rotation ticks, each row followed by its count of ticks:
The counts run from 0 to 259.
[ 1.58  1.40  1.74  0.43  0.78 -1.34 -3.28 -2.37  1.43  2.01  1.26  0.49
 -0.67  0.53 -0.63  1.84  1.63  1.58 -1.53  0.46 -0.38  1.60  0.81 -2.09
  2.17 -1.10  1.62  1.17 -0.23  0.88  0.38 -2.26  0.97 -0.79  1.43 -4.12
  0.79 -0.33 -1.59]	201
[-0.46  1.10  2.54 -1.99 -0.61  1.12 -1.27 -3.06 -1.65  0.49  1.13  0.60
 -0.19  2.45  0.46  0.50  1.57 -2.07 -1.77 -0.01  0.65  0.50  1.57  1.54
  1.67 -0.48 -0.03 -0.44 -0.84  0.19 -0.80  2.34  1.56 -1.98  2.81 -0.16
 -1.08 -2.04 -1.94]	245
[ 1.17  3.61 -1.46  0.46 -0.66  2.48 -0.98 -1.07 -2.79  0.79  0.69 -0.85
  0.05  2.87 -0.44 -0.53  0.25 -1.51  2.49  1.68  0.10  0.54  1.92  2.10
 -0.47  0.15  0.17  0.62  0.22  1.16 -1.51 -2.18 -0.70 -0.82 -1.37 -2.12
  1.60  1.71 -1.33]	212
[ 0.67 -3.65 -0.36  0.04  1.65  2.14 -1.37 -0.39 -1.62  2.22  1.38  1.19
  1.38 -0.33  0.55 -0.54  2.79  1.05 -0.08  0.97  0.42 -1.45 -3.80  0.91
  1.80  0.53  0.61  0.13 -0.75 -1.16 -1.30 -1.56 -1.12 -1.94  0.79  1.92
 -0.06 -0.01 -1.47]	176
[-0.36  1.41  0.19 -1.01 -1.69  0.42 -1.25 -0.83 -2.01  1.19  3.04  1.91
  0.68 -0.49 -0.47 -1.19 -0.63 -3.24  0.04  2.16 -1.75 -1.77  0.91  1.34
 -2.05 -0.01  0.29  0.67  1.55  0.83 -0.19 -0.75  1.07  2.09  1.86 -0.66
  1.47 -3.33 -0.18]	152
[-1.35  1.55 -0.37  1.38  0.06  3.31 -2.06  0.03 -1.17  0.46 -2.22 -0.89
 -0.83  0.09  2.21  0.32 -0.99 -1.36 -2.69  1.52  0.64 -1.71  1.04  2.11
 -1.52 -1.86  0.97 -2.01 -3.42  3.86  2.27  0.38 -1.49  1.52  0.92 -1.23
  1.21 -0.57  1.41]	134
[-0.62 -0.41  2.69  2.31 -1.58 -0.53  0.24 -0.62 -2.61  1.09 -0.05 -0.07
  0.01 -0.43 -0.22 -1.48  0.34 -1.09 -1.58 -3.27 -0.10 -0.39  0.06 -0.81
  0.01 -0.25 -0.11 -1.93 -0.29  1.06  2.16 -1.77  1.16  1.31  2.20 -2.41
 -1.62  1.92 -1.20]	7
[ 0.89 -3.14  0.63  2.01  1.73  0.11 -3.07 -0.58  1.07  1.53  2.16  2.65
  0.75  0.23  0.55  1.15 -0.31  1.80  0.05  1.70 -0.03 -1.71 -2.01 -1.27
 -0.90 -0.59 -0.30 -0.53  0.40 -0.36  2.25 -3.85 -0.49  0.66  1.44  0.27
  1.65  1.56  1.14]	14
[ 0.15  3.02  2.08 -0.34 -0.73 -1.25  1.03  0.15 -1.97  1.07 -2.90 -1.33
  2.87  3.13  1.07  0.84  0.48 -0.22  0.85 -0.63  0.38  0.25 -1.24  0.47
  2.51 -0.70  1.50 -2.88 -0.96 -2.61 -1.17 -1.08 -0.08 -0.83  2.81 -0.83
  1.96  1.69 -0.13]	183
[-0.87 -1.28  0.20  0.69 -0.65 -1.01 -0.28  0.01 -1.82  2.19  1.49  0.40
  3.79 -0.63 -0.24 -0.20  2.40 -0.60 -2.60 -0.06 -2.34 -0.60 -1.58  0.82
 -1.73  0.45  0.65 -0.64  2.20 -0.34  1.43  1.59  0.66  2.23  1.86 -2.54
 -0.86  0.34 -2.02]	169
[ 2.18  0.33  0.69 -0.75  0.82 -0.24 -0.72 -1.68  0.36  0.53  2.25 -1.51
  0.46  3.34 -0.01  3.19  3.48 -1.53 -0.24  1.39  0.08  2.41  1.01  0.91
  2.35 -0.37 -0.32  0.50  1.71 -1.46  0.65 -0.92  0.67 -1.19  1.21 -1.01
  2.47  0.19 -1.78]	111
[ 1.65 -0.15  0.11  0.25  2.07  4.01 -1.59 -2.74  0.71 -0.44  2.09  0.45
 -0.81  0.56  0.64 -2.62  1.59 -0.57  0.07  0.87  1.73 -1.83  0.30  0.70
  1.59 -0.60 -0.03  0.46 -1.26 -1.79 -0.43 -2.91 -0.31  0.55 -0.89 -1.38
  0.55 -2.56  0.14]	119
[-2.04 -1.52 -0.68 -1.25 -1.19 -1.26 -0.71 -0.28 -2.01  2.17  0.06  1.08
  0.62  1.68 -0.57  0.45 -0.19  2.76 -3.56 -0.14  0.23 -1.18 -1.98 -2.56
 -0.38  1.27  0.49 -1.72 -0.01  1.27 -1.26 -1.42  1.27  2.20  0.69 -1.77
 -1.23  2.15 -3.69]	68
[ 0.65 -1.50  1.39  1.76  1.72  2.66  0.22  1.18 -1.09  2.27 -1.21 -1.68
 -2.00  0.06  1.27  0.57  1.85  2.48 -0.44 -0.33 -1.16 -0.30  0.26  1.38
 -1.66 -0.06 -1.15 -0.61 -1.29 -0.31  1.17 -3.62  0.52  2.01  0.21 -1.84
  1.86  0.13  0.73]	194
[-0.19  1.82 -0.33 -3.31 -1.60  0.25 -2.74 -0.67  0.76  0.97 -1.08  1.63
 -2.13 -0.92  1.42  0.48 -0.05  1.82 -4.05  1.13  0.68  0.99  1.22 -1.73
  0.97 -1.00 -0.31 -0.23  1.55 -0.19  0.58 -1.54  0.34  0.99  0.96 -0.43
  1.02 -1.39 -2.35]	145
[ 2.28 -2.42 -2.60 -1.51  1.65  1.57 -4.08 -1.65  2.19  1.26  1.91 -0.26
 -0.17 -0.16  2.69  2.46  1.62  1.41 -0.36  0.98  2.23 -1.63 -0.05 -0.06
 -2.07  0.91  0.74  1.20 -0.53 -0.57  2.45 -1.84  0.45 -1.47 -0.55  0.27
  3.19 -0.50 -0.70]	221
[ 1.14  1.32  1.10  3.72  0.52  0.07 -2.25 -0.15 -2.16  1.60  0.99 -1.26
  3.02  2.47  0.64  2.04  2.35 -0.98  1.23  0.60 -0.78  1.64  1.02  1.27
 -0.26 -0.23  1.82 -1.48  0.96  1.05 -0.82  0.03 -1.77 -2.98  1.16 -0.84
  0.98  1.81 -0.56]	21
[ 0.82 -0.38  0.18  1.30 -0.37  2.35  0.41 -0.13 -1.37  1.74 -1.80 -0.64
 -0.31 -3.11  0.61 -1.45  3.16  1.79 -3.91 -2.94  0.60 -0.05 -1.73 -1.22
  2.10 -0.22  1.04  0.54  0.25 -0.02 -1.41 -1.65  0.53  1.28 -0.78 -1.50
 -0.88 -1.68 -2.63]	174
[ 0.34 -0.94 -0.98 -0.99  0.75  0.02 -0.74 -0.98 -1.18  1.88  2.84  0.54
 -0.58  1.26 -1.47 -0.56  1.38  1.16 -1.04  1.42 -2.32 -0.11  2.89  0.17
 -0.27  0.50  0.26  0.56 -1.24  2.91  0.50 -1.41  1.34 -1.08  0.72 -4.45
  0.24  1.05 -2.24]	140
[-0.21  0.34 -0.40 -0.82  2.65  0.95 -1.85 -1.47 -0.99  0.04  1.57  1.70
  1.35  4.36 -1.19  0.83 -1.10 -1.12  1.78  2.47  1.08 -0.19 -0.72  2.13
  0.21 -1.13  0.06 -1.54 -0.11 -0.06 -0.39 -1.21 -0.23 -0.01  2.08 -2.23
  0.13  2.00 -2.04]	123
[ 1.08  0.21  0.32  1.19  0.27  1.64 -2.46 -1.73  0.42  0.11  2.37  1.46
 -2.04  0.80  0.25  3.88 -0.28  0.30  0.17  2.44  0.19 -0.28 -1.25 -0.08
 -0.63 -0.83 -1.27  0.10  2.02 -0.03  1.35 -0.92 -1.28 -0.29  1.74  0.69
  1.08 -0.30  0.13]	205
[ 0.64  1.35  0.39 -1.06 -2.22  1.47 -0.15  0.01 -2.33  2.50 -0.50  2.12
 -3.48  0.28  0.04  0.45  2.73  2.66 -2.28 -0.65 -1.99  0.92 -0.47 -1.26
  1.24  0.35 -0.69  0.60  1.70  0.45 -0.06 -2.31 -0.01 -0.78 -0.18 -0.36
  0.10  1.04 -4.98]	84
[-1.02 -0.49 -1.24 -2.55 -0.28 -0.61 -0.02 -0.55  0.47  0.68  2.54  0.60
 -0.04  1.67 -1.27  1.19 -0.36 -0.15 -2.44  2.67 -1.63  1.68 -1.28  1.56
  0.72 -0.01  0.03  1.01  0.84  1.45  0.65  0.60  1.14  2.55  1.55 -3.67
 -0.48 -0.32 -2.96]	51
[ 0.32 -2.07 -1.32 -2.81 -0.48  1.54 -2.08 -0.91  0.26 -0.07  0.49  0.90
 -3.40 -1.87  0.26 -0.07 -1.90  1.75 -2.31  0.39  0.79  1.00 -2.75  1.29
  0.72 -0.34  1.85  1.79 -0.16  1.62  1.55 -0.34  1.08  1.99  1.13 -1.48
 -1.58 -2.24 -1.48]	234
[-1.71  0.56 -0.03  0.37 -1.61 -0.27  0.67 -0.82  1.99 -0.63  1.64 -0.79
 -0.42  1.39 -0.74  0.54 -1.90 -0.10 -1.67 -1.45  1.38  0.40  0.80  0.12
  2.02  1.67  0.51 -0.83  0.12  0.02  1.17 -2.89  1.64  4.21  3.17 -3.21
 -0.43  0.07 -0.54]	125
[ 0.06  1.70 -4.38 -1.56 -0.13  3.13  1.32 -0.23 -0.43  1.95 -0.93 -2.34
  1.88  2.18  1.17  1.99  0.61  0.04 -1.62  2.54 -0.42 -0.68 -0.64  2.57
 -0.25 -1.56  1.02 -0.57 -0.80 -0.32 -2.28  1.14 -0.11  1.91 -0.22 -1.89
  2.88 -2.06 -0.86]	240
[-0.03  0.03  0.44 -0.85 -0.40  1.67 -1.67 -0.64  0.28  0.19  3.32  1.98
  2.95  0.15  1.96  0.07  1.13 -3.47  0.46  2.74  0.22 -1.12  1.95  2.56
 -1.13 -1.01 -0.48  0.25  2.40 -0.32  1.25  0.67  1.44  2.69  0.95  0.06
  0.49 -0.79  0.99]	225
[-0.69  1.13 -1.90  3.65 -0.93  1.82 -2.53 -2.81 -0.27  1.16  2.34 -0.63
 -0.57 -1.56  0.69  0.10 -0.06 -2.96  0.20  0.16  2.33  0.04  0.91  0.69
  2.13 -0.42  0.35  2.72 -0.37  2.72  0.98 -1.19 -1.93 -0.52  1.52  1.22
 -1.26 -1.38 -0.29]	25
[ 0.09 -1.98 -0.25 -0.64  0.39  2.77 -1.51  0.35 -0.09  0.46  2.82  1.78
  0.72  0.00  1.28 -0.19  1.83  0.04  2.17  0.42  1.65 -0.90 -3.49  1.58
  0.31 -0.91 -0.06  1.30 -0.37 -1.17  1.45 -3.06 -1.01 -0.10 -1.00  1.98
  1.24  2.05 -0.85]	103
[ 0.94 -0.51  3.19  1.38 -0.57  0.74  0.71 -1.35 -0.53  1.36  1.10  1.19
  0.27  2.04  0.06 -0.51  2.73 -1.97 -0.22  1.67 -2.02 -3.10 -2.59 -0.84
 -0.80  0.55 -1.35 -1.89 -0.79 -3.13 -0.15 -2.25 -1.58 -0.27 -0.49 -1.55
  3.37 -0.63  0.61]	2
[-1.19  0.60  0.51 -0.90 -0.90  0.48 -0.30 -0.65  0.25 -0.50  4.02  2.00
  0.14  3.62 -1.74  0.34 -1.04 -0.47  0.36  1.17  0.97  0.41 -1.03  0.78
 -0.33  0.55 -0.73 -1.03  1.46 -0.18  0.23 -2.36  1.07  3.24  2.53 -2.90
  0.67  1.28 -1.76]	124
[-0.20  2.25  1.02 -1.07 -1.26  0.38 -3.23 -0.77 -3.01  1.71 -0.29 -1.19
  1.71 -0.30  1.74 -1.34  1.36 -1.36  0.73 -1.95  1.13 -0.04  1.02  1.48
  1.60  2.03  3.56  0.17 -1.31  1.69 -2.26  0.83  0.92 -2.90  1.61  0.72
 -0.10  0.87 -0.69]	155
[-1.46 -2.28 -1.57  1.01 -2.51  1.88  0.16  0.86 -1.07 -0.94  1.45 -0.09
  1.87  0.29  1.41  0.38  1.98  2.08 -1.25 -0.74  1.13  0.27 -0.59  1.48
 -0.11  2.19  0.80  0.06  2.13  0.08 -1.24 -1.21 -1.18  1.71 -0.65  0.05
 -2.44  1.67 -3.77]	231
[-0.10 -1.45 -1.55  4.12 -0.77  0.48  0.86 -1.94 -0.69  1.61  0.11 -2.97
  0.91  0.13 -0.03  2.77  2.51  1.40 -4.38 -1.22  0.89  1.20  0.12 -0.22
  1.12 -0.03 -0.41  0.00  0.58  0.11  0.97 -0.44 -0.23  2.40 -1.22 -3.42
 -0.87 -0.60 -3.30]	113
[-0.45 -3.32  0.73  0.85 -0.06  2.26 -3.18 -1.61 -0.80 -1.64  4.20  1.79
  1.29 -0.60  1.01 -0.13  1.81 -0.88 -0.51  0.94  2.51 -1.48 -1.48  1.47
 -1.36 -0.12 -0.16  0.23 -0.19  0.39  0.83  0.99 -1.54  0.55  0.12  2.45
 -0.77  0.00 -2.00]	42
[ 1.66 -0.70  1.06 -2.02  1.73  2.92 -2.21 -0.25  0.71  0.10  1.42  0.07
  0.17  0.15  1.01 -2.80  1.68 -0.43  0.56  1.49  0.51 -0.82 -0.17  1.89
  1.09 -1.06  2.21  1.55 -2.14  0.46  0.31 -2.79  0.88  1.22 -1.68 -2.21
 -0.31 -1.03  0.55]	46
[ 2.22 -0.23  2.88 -1.24 -0.23  1.31 -1.62 -0.79 -2.26  0.99  1.09  0.70
 -2.34 -1.45  0.48 -0.37  3.61  0.94 -2.55 -1.72 -1.18  0.88 -0.37 -0.16
  1.93  0.26  0.14  1.79  0.80  0.06 -0.31  0.21  2.01 -0.05  0.13 -1.25
 -0.52 -3.72 -2.38]	173
[ 1.71 -2.44  1.45  1.04  1.04  3.18  0.55 -0.05 -0.10  1.95  1.44 -0.35
 -4.21  0.40  1.49  0.14  2.88  0.80  0.05 -0.20 -1.22 -1.42  0.86  1.42
 -0.22  1.30 -0.89  1.02 -1.09 -0.89  1.01 -3.45  1.01 -0.63  0.38  0.22
  2.35 -0.92  0.67]	193
[ 0.28 -0.65  0.16  1.18  1.70  2.59 -1.01  0.64 -0.16  0.37 -2.25 -1.62
  0.41  1.25  2.01 -0.73  0.19  3.36 -0.23 -1.20  0.03 -0.93 -0.91  3.03
 -0.23  3.33  0.70 -2.66 -1.14 -1.50 -0.79 -3.03 -0.89  0.93  1.02 -3.53
  0.16  1.28  0.72]	121
[ 0.16 -0.03  2.37  2.07 -2.36 -0.11 -1.28 -1.41 -3.32  1.62  2.46  1.67
  1.99  0.73 -1.30  0.38  0.61 -0.74 -0.23 -1.47 -0.30  0.44 -1.90  0.59
 -3.07  0.06 -0.78 -1.10  3.37 -1.28  0.70 -0.13  0.44  2.95  0.54 -1.90
  0.26  1.04 -2.65]	96
[ 1.28  0.07  2.03 -1.14  0.63  1.28 -3.90 -0.96 -1.36 -0.13  1.77  0.63
  2.60  1.55 -0.36 -1.10  3.78 -0.13  0.68  0.68 -0.99  0.72  0.80  2.01
 -0.09 -0.22  2.77  0.54 -0.44  0.91 -1.27  0.63  1.34 -1.52 -0.87 -3.32
 -1.22  0.39 -2.73]	229
[-2.05 -0.70 -1.14  4.60 -1.29 -0.35  1.27 -2.46 -1.03  3.38  0.49 -3.64
  1.20  0.30 -0.01  2.64  1.14 -1.42 -2.21 -1.58  1.79  0.03 -0.77 -0.83
  0.51 -1.13  0.11 -1.02 -1.22  1.05 -0.25 -1.41 -0.29 -0.14  2.14  0.33
  0.29 -0.38 -0.78]	187
[-0.62 -1.72 -0.82  0.61  0.04  2.21 -0.40  0.29 -1.96  1.43 -1.04 -1.00
 -0.84 -0.08  2.28 -0.76 -0.54  0.65 -3.39  0.02 -1.48 -2.40 -1.09  2.38
 -2.69  1.48 -0.47 -2.67 -1.93  0.89  1.47  0.97 -1.65  1.24  1.99 -1.69
  0.43 -2.46  1.14]	60
